Each path below is one point turned by a fixed rotation once a step. After each direction that follows a path, write how fast that rotation turns it, in degrees each step (0 if it stays still).
Each turn is a multiple of 5 degrees from 10 to 175, or 0.
Each row of a path follows its step; steps can be skipped.
Path 1:
step 1: 2.19 -1.38 1.05 1.53 -0.55 0.89 2.72 -1.14 -0.28 -0.54 0.73 1.02 2.27
 -2.48 -0.69 -2.01 -1.45 0.44 0.22 -0.81 1.98 1.38 -0.58 0.63 -1.04 0.96
 -0.79 -2.98 0.31 0.89 0.31 -0.50 0.30 0.66 0.95 1.04 0.24 -1.64 -0.58
 0.29 1.21 -0.53 0.22 0.96 0.46 1.72 0.66 2.41 0.67 0.34 -1.36 0.66 0.48
 1.42 -1.49 -0.87
step 2: -0.40 -0.64 -2.63 1.34 -0.16 0.71 -0.14 1.92 -1.30 -1.35 1.50 -0.75 0.88
 -0.28 1.92 -2.38 -0.64 -0.40 0.83 -1.27 2.38 0.06 0.75 -0.04 0.41 0.93
 -0.63 -0.01 0.75 0.04 1.74 1.43 -0.40 -1.04 0.89 -1.01 2.75 1.45 2.57
 2.03 1.17 -1.69 -2.02 -0.31 0.41 0.19 -0.75 -0.03 0.72 -0.40 0.40 0.52
 -0.18 -2.10 -0.61 -0.69
step 4: -2.04 -0.67 1.71 0.00 1.42 2.20 0.30 1.09 -0.05 -0.81 -1.28 -1.48 -0.60
 -0.65 -1.00 1.73 -0.22 -0.64 -0.22 0.40 -1.17 -0.62 0.14 1.76 1.18 0.38
 0.00 0.42 -0.55 1.94 1.80 1.60 0.79 -2.39 -0.50 2.44 2.93 0.27 1.24
 1.54 -1.15 -2.71 -0.55 -0.48 0.77 -0.15 0.17 0.55 0.15 -1.40 0.42 1.88
 -1.28 -0.47 0.67 0.31
step 6: -0.63 -0.82 -0.32 1.16 2.34 -1.43 0.92 0.12 0.67 1.66 0.40 -2.00 -0.55
 0.85 -0.30 1.40 -0.38 -0.23 0.06 -1.17 -1.58 0.88 1.92 1.36 1.47 0.43
 -1.72 0.75 1.36 1.05 -0.59 -1.37 -1.14 -2.61 0.47 0.03 1.56 -1.73 0.30
 1.64 2.30 -0.18 -2.51 0.80 0.38 -0.16 -0.19 2.20 0.40 -0.80 -0.37 -0.99
 0.82 0.92 -1.01 -1.90
step 9: -0.07 1.47 0.01 0.94 -2.92 0.68 2.32 -0.16 1.73 -2.03 -0.44 -0.20 -0.43
 0.56 -0.30 -0.39 1.93 0.30 -1.52 -0.45 1.19 -0.91 -1.28 -1.74 -0.81
 -0.19 -1.25 -1.42 0.38 1.30 1.16 1.32 1.19 -0.58 1.77 0.68 -1.55 -2.21
 2.46 -0.50 -0.64 -1.07 -1.41 -0.72 0.99 2.01 1.05 0.44 0.39 -0.74 0.02
 0.24 0.64 1.56 1.86 -0.76
step 10: -0.96 -0.43 -0.22 1.63 -0.10 1.26 1.44 0.37 -1.70 0.30 0.85 -1.42 -0.33
 0.48 -0.72 1.68 -0.48 1.83 1.43 -2.20 1.16 1.21 -1.20 -0.68 1.13 1.03
 0.11 1.40 0.11 0.76 -0.85 0.87 -0.24 -1.91 0.17 -0.54 1.79 -0.08 1.11
 -1.42 0.47 -2.60 -0.46 -0.23 -2.14 3.26 0.67 1.01 -0.54 2.66 -0.50
 -0.39 0.17 -0.90 1.02 1.48
step 14: -1.38 0.48 -1.78 -0.30 1.42 1.03 0.41 1.68 0.05 0.31 0.06 0.93 1.25 0.74
 1.45 -2.25 0.79 -0.28 1.01 -1.60 -1.57 0.38 -0.61 0.74 -0.74 2.06 -1.06
 0.76 1.77 0.72 2.57 -0.28 0.64 -0.50 -0.80 -0.42 0.92 -0.69 -1.07 -0.76
 3.22 0.56 -3.09 0.57 -0.18 1.43 1.97 0.90 -0.76 0.83 0.68 1.69 -1.22
 0.70 0.96 -0.37
step 21: -0.30 1.32 1.53 1.30 -0.26 -1.14 1.33 0.00 1.09 -1.71 0.18 -1.39 1.17
 -0.62 1.33 -0.41 -1.36 -1.40 -0.54 0.57 1.38 -0.42 0.22 1.94 1.65 -0.59
 -0.59 -0.04 2.92 1.24 0.55 1.31 0.39 -4.19 0.19 -0.29 1.69 -1.46 1.41
 1.58 -0.79 -0.15 0.23 -0.28 -1.04 1.45 0.26 1.47 -0.48 -0.72 0.87 -1.48
 -0.96 1.03 0.97 -0.79
Speeds:
-0.17 0.26 0.46 0.07 0.42 0.01 0.59 -0.29 -0.30 0.05 0.04 -0.25 -0.20
 0.17 -0.25 0.57 0.10 0.30 -0.29 0.27 0.05 -0.17 -0.50 0.06 0.02 -0.35
 0.43 0.29 -0.26 -0.12 -0.23 -0.50 -0.55 0.42 -0.17 0.11 0.46 0.37 0.08
 0.48 0.79 0.58 0.00 -0.77 0.96 0.19 0.30 -0.03 -0.32 -0.14 0.10 -0.02
 0.06 -0.20 0.02 0.19
55
-0.11 -0.37 0.23 0.14 -0.32 -0.11 0.16 -0.03 -0.18 0.20 -0.60 -0.19
 -0.28 0.52 -0.53 -0.22 0.57 0.38 0.26 0.53 -0.69 -0.01 0.60 -0.18 -0.37
 -0.04 0.11 -0.11 -0.26 -0.15 0.39 -0.10 0.25 0.28 0.49 -0.21 0.09 -0.35
 -0.33 -0.05 -0.05 0.55 -0.74 0.12 -0.01 0.16 0.50 0.34 0.19 -0.22 -0.07
 0.21 0.16 0.41 -0.15 -0.92
130
0.35 0.05 0.18 0.23 0.16 -0.75 -0.37 -0.76 -0.63 -0.36 0.79 0.30 -0.15
 -0.21 0.29 -0.12 0.00 0.34 -0.24 -0.02 -0.36 -0.10 -0.09 -0.43 -0.10
 0.64 -0.06 0.62 0.28 0.11 -0.32 0.54 0.26 0.06 -0.04 -0.26 0.04 -0.37
 0.14 0.46 0.12 -0.40 -0.08 -0.27 0.12 0.49 -0.02 -0.44 0.18 -0.50 -0.38
 0.17 0.03 0.36 0.17 -0.46
95
-0.23 0.37 -0.25 0.44 0.30 0.15 0.17 0.55 -0.33 -0.01 -0.23 -0.30 -0.81
 0.30 0.02 -0.43 0.00 -0.70 -0.32 -0.25 0.19 -0.17 -0.38 -0.20 -0.11
 0.38 -0.74 0.15 0.06 -0.16 -0.04 0.10 -0.10 0.17 -0.25 -0.49 0.02 -0.14
 -0.21 0.41 0.23 0.21 -0.04 0.00 -0.51 0.29 0.01 0.14 -0.45 0.41 -0.69
 -0.26 0.81 -0.18 -0.60 -0.08
90
-0.09 0.09 0.29 -0.48 0.30 0.28 -0.09 -0.13 -0.17 0.05 -0.10 0.29 0.09
 -0.13 -0.44 -0.07 0.33 0.80 -0.12 -0.21 0.90 0.28 0.35 0.34 -0.40 0.24
 -0.73 -0.05 0.04 0.27 -0.06 -0.02 -0.38 0.18 -0.38 -0.10 -0.68 0.18
 0.08 -0.31 0.22 0.05 0.13 0.17 -0.30 -0.12 1.09 -0.28 0.01 -0.65 -0.36
 -0.06 -0.03 0.28 -0.18 0.24
175
-0.18 -0.56 0.30 -0.06 -0.27 -0.56 -0.05 0.22 0.80 -0.30 -0.40 0.30
 -0.07 -0.14 0.46 -0.03 0.30 -0.35 0.61 0.16 -0.62 0.07 0.05 -0.25 0.11
 0.49 -0.41 0.12 0.04 0.02 -0.48 -0.08 -0.63 -0.32 -0.40 -0.22 -0.60
 -0.31 -0.16 0.42 0.69 0.20 0.18 0.16 0.35 -0.02 0.16 0.25 -0.39 -0.01
 0.41 0.04 -0.31 0.36 -0.13 0.43
45
0.09 -0.26 -0.22 -0.21 0.41 0.32 0.08 -0.20 0.06 0.26 0.00 0.31 -0.48
 0.59 -0.27 0.88 -0.52 -0.04 -0.95 0.43 -0.43 0.31 0.20 -0.05 0.26 0.68
 -0.01 0.17 -0.35 0.13 -0.17 0.49 -0.62 -0.01 0.11 -0.03 -0.39 0.05
 -0.39 0.05 -0.50 -0.06 -0.18 0.63 0.23 0.09 -0.06 0.19 0.47 0.11 0.01
 0.00 -0.22 -0.46 -0.06 0.23
55
Path 2:
step 2: 1.72 -0.43 0.66 -0.80 0.90 0.74 0.32 -0.05 -0.62 -0.14 -0.22 -1.59 -1.08
 0.58 1.32 -1.84 -0.02 0.66 -0.30 0.95 -1.58 -0.08 -1.84 0.17 1.24 -0.89
 -1.21 0.38 -3.31 0.76 -0.42 1.10 1.56 1.06 -0.36 1.32 2.01 -1.46 -1.51
 0.45 1.81 -2.13 0.88 -1.66 -0.73 -1.81 0.93 -1.38 1.03 -1.60 0.39 1.31
 0.35 -0.73 -1.57 0.27
step 5: 1.03 -2.12 1.16 0.01 -0.72 -0.66 1.73 0.64 -1.38 -0.06 -1.42 0.82 0.79
 -0.17 0.07 -1.92 0.46 -0.23 1.83 -1.18 -1.08 -3.93 -0.06 -1.01 -0.89
 -0.76 0.44 1.76 -0.82 0.40 -0.14 -0.62 -0.26 -1.04 0.13 -0.05 1.33
 -0.35 1.54 0.61 -0.10 -1.26 2.64 0.92 -1.79 -1.08 -1.79 -0.51 0.80 0.02
 0.04 -1.83 -0.22 -0.88 0.36 1.75
step 10: 0.34 1.30 1.06 0.32 -0.21 1.14 0.70 -1.18 -1.13 -0.16 0.70 0.32 -0.09
 0.25 0.66 -0.36 0.12 3.15 1.44 0.69 -2.66 0.83 2.56 0.54 1.44 0.87
 -0.02 -1.71 0.33 0.31 2.14 1.54 1.29 1.89 -0.80 0.73 0.94 -0.09 -1.23
 1.22 -0.28 -2.11 -1.01 0.60 -0.69 0.16 -0.79 -1.24 0.74 0.11 -0.04
 -0.32 -1.78 0.32 -2.64 -1.29
step 11: 0.92 0.97 -0.71 -1.12 -0.98 0.61 -0.04 0.39 -0.26 0.83 -0.41 -2.23 -1.15
 1.02 0.07 1.67 -0.80 -0.80 -2.01 -1.92 -1.37 2.07 -0.50 -0.33 1.44 0.74
 -0.50 -1.87 0.17 -0.78 0.04 -1.10 0.98 -0.06 0.90 0.64 -2.36 -2.04 0.74
 0.08 2.70 -0.51 0.72 -1.46 -2.20 0.21 0.52 -0.86 -0.89 -0.31 -0.04 0.42
 2.07 2.54 -0.26 0.68
step 12: -0.81 0.96 -1.36 1.12 -0.52 1.63 -1.89 -1.34 0.37 1.20 1.66 -0.26 -0.62
 -1.12 -2.84 1.50 -0.38 -0.93 -0.11 1.10 0.76 0.58 -0.33 -0.19 0.04 0.01
 0.38 -0.25 -1.26 -1.70 0.63 1.23 -0.70 -1.78 0.99 1.36 2.26 0.87 0.83
 0.75 -1.06 1.40 2.10 -0.34 0.48 0.95 0.61 2.80 -0.29 1.28 2.20 -0.36
 0.85 0.77 1.31 -0.67
step 14: -0.44 -0.46 -1.84 -0.34 0.59 -0.93 1.63 -0.40 -1.33 0.55 -0.31 -1.46
 0.55 1.90 0.38 0.44 -0.01 -0.59 1.92 -3.15 1.92 1.41 -1.60 -0.85 1.42
 0.48 1.29 0.17 0.50 2.60 -0.71 -2.01 1.64 -0.19 0.78 0.43 -0.79 0.76
 -1.22 0.36 -1.08 0.97 0.55 1.64 -1.81 -1.28 -0.76 -1.45 1.78 0.17 0.11
 -0.98 0.25 0.19 0.39 1.01
step 16: -2.17 -3.00 0.99 1.12 0.11 0.19 0.29 -0.28 0.02 0.54 -0.43 -0.70 -0.31
 -0.87 1.32 -0.24 -1.79 -0.48 -1.74 -0.59 1.37 -0.32 0.11 0.97 -2.44
 1.18 -1.59 -0.54 0.01 1.03 -1.54 -0.64 -2.68 0.20 -0.14 -0.64 -0.53
 -0.73 -0.80 1.59 2.28 1.54 -1.42 -1.67 1.24 0.57 0.52 1.76 -0.63 -0.57
 -0.40 0.70 -1.02 -1.84 -0.96 -0.45
step 22: 0.57 -1.21 -1.13 -1.29 1.37 -2.84 -0.10 -0.37 1.09 -0.31 -0.40 0.59 0.54
 1.35 0.69 -0.67 3.60 0.09 1.05 -0.17 1.10 0.44 1.17 -0.76 0.07 1.23
 0.24 -1.14 1.85 -0.13 1.29 -2.02 -0.13 0.45 0.92 1.14 0.42 2.18 0.89
 -0.45 -0.85 -1.16 -0.56 0.94 0.49 -2.00 -1.73 -1.38 -1.24 -0.54 1.23
 0.13 0.88 -1.21 1.03 1.60
Speeds:
0.37 0.77 -0.83 0.59 -0.12 0.19 0.23 0.35 0.12 -0.09 0.19 -0.54 0.07
 -0.54 -0.14 -0.37 -0.28 -0.28 0.36 0.32 -0.16 -0.06 0.09 -0.05 0.04
 0.06 0.18 -0.18 0.36 -0.38 -0.26 0.26 -0.01 -0.06 -0.11 -0.66 -0.05
 -0.07 -0.53 0.00 -0.27 0.05 0.36 0.30 0.61 0.07 0.35 -0.35 -0.08 0.71
 0.35 0.60 -0.52 -0.21 0.23 0.20
130
0.24 0.01 0.33 -0.06 -0.06 -0.38 -0.50 -0.72 0.66 -0.10 0.47 -0.23 0.03
 -0.17 -0.25 -0.09 -0.44 -0.27 0.25 0.35 -0.25 0.11 -0.01 -0.07 0.46
 -0.11 0.17 0.04 0.35 0.30 -0.76 -0.68 -0.02 1.00 0.70 0.32 -0.15 0.08
 -0.04 0.30 -0.18 -0.43 -0.01 0.26 -0.17 -0.05 0.31 -0.36 -0.13 -0.04
 -0.22 0.23 0.19 0.40 -0.47 0.13
90
-0.31 0.20 0.07 -0.52 0.24 0.35 -0.15 0.08 -0.53 0.01 -0.30 -0.06 0.45
 -0.80 0.13 -0.35 -0.46 0.13 0.01 -0.08 0.02 -0.31 -0.30 0.63 0.09 -0.28
 -0.49 -0.12 0.36 0.33 -0.05 -0.33 0.03 -0.06 0.58 0.24 0.63 -0.24 0.96
 -0.23 0.07 0.31 0.24 0.44 0.83 0.22 -0.15 0.29 -0.12 0.32 -0.16 -0.18
 -0.13 0.11 -0.10 0.08
90
-0.40 -0.69 -0.29 0.38 0.51 -0.86 0.36 -0.40 -0.34 -0.48 0.26 -0.32
 -0.15 -0.44 -0.02 -0.50 0.36 -0.15 -0.08 0.19 0.02 -0.16 0.12 -0.30
 0.25 0.13 0.62 0.27 0.36 -0.43 0.32 -0.51 0.46 -0.16 0.14 -0.27 0.15
 0.25 0.22 0.17 0.09 0.62 0.09 -0.07 -0.05 0.28 -0.04 0.24 0.58 -0.06
 -0.48 -0.06 0.18 0.27 0.53 0.30
45
-0.37 -0.86 0.01 -0.54 0.10 0.23 -0.31 -0.06 -0.12 0.46 -0.45 -0.08
 -0.04 0.19 0.38 0.43 -0.40 -0.04 0.43 0.45 0.14 -0.03 0.18 0.27 0.18
 -0.39 0.11 0.38 0.54 0.09 -0.03 -0.49 -0.16 0.38 -0.58 0.03 -0.38 0.18
 -0.46 -0.28 -0.35 0.52 -0.14 0.10 0.19 0.06 0.07 -0.33 -0.12 -0.18 0.01
 0.19 -0.38 -0.89 0.65 0.26
45
-0.25 0.54 0.46 -0.11 0.52 0.26 -0.30 -0.34 -0.11 -0.05 0.34 0.33 0.10
 0.14 -0.02 0.67 0.10 -0.64 0.22 -0.54 -0.12 -0.39 0.02 -0.26 -0.10
 -0.05 0.63 -0.01 -0.32 -0.30 -0.26 0.13 0.88 0.00 0.27 -0.22 -0.07 0.01
 0.01 -0.57 -0.42 -0.04 0.54 -0.51 0.41 0.28 0.32 0.56 -0.24 -0.35 -0.22
 0.18 -0.16 -0.50 -0.17 0.21
120
-0.38 -0.05 -0.11 -0.42 0.17 0.06 0.15 0.30 -0.04 -0.19 -0.44 -0.18 0.20
 0.32 -0.24 -0.35 -0.18 -0.69 0.11 0.81 -0.25 -0.05 0.22 -0.22 0.30 0.28
 -0.38 -0.23 -0.96 -0.18 0.18 0.16 -0.06 0.14 0.35 0.04 0.08 0.55 0.11
 -0.18 -0.66 -0.09 0.04 0.36 -0.13 0.56 0.41 -0.13 0.45 -0.18 -0.04
 -0.12 -0.03 -0.04 0.10 -1.06
135
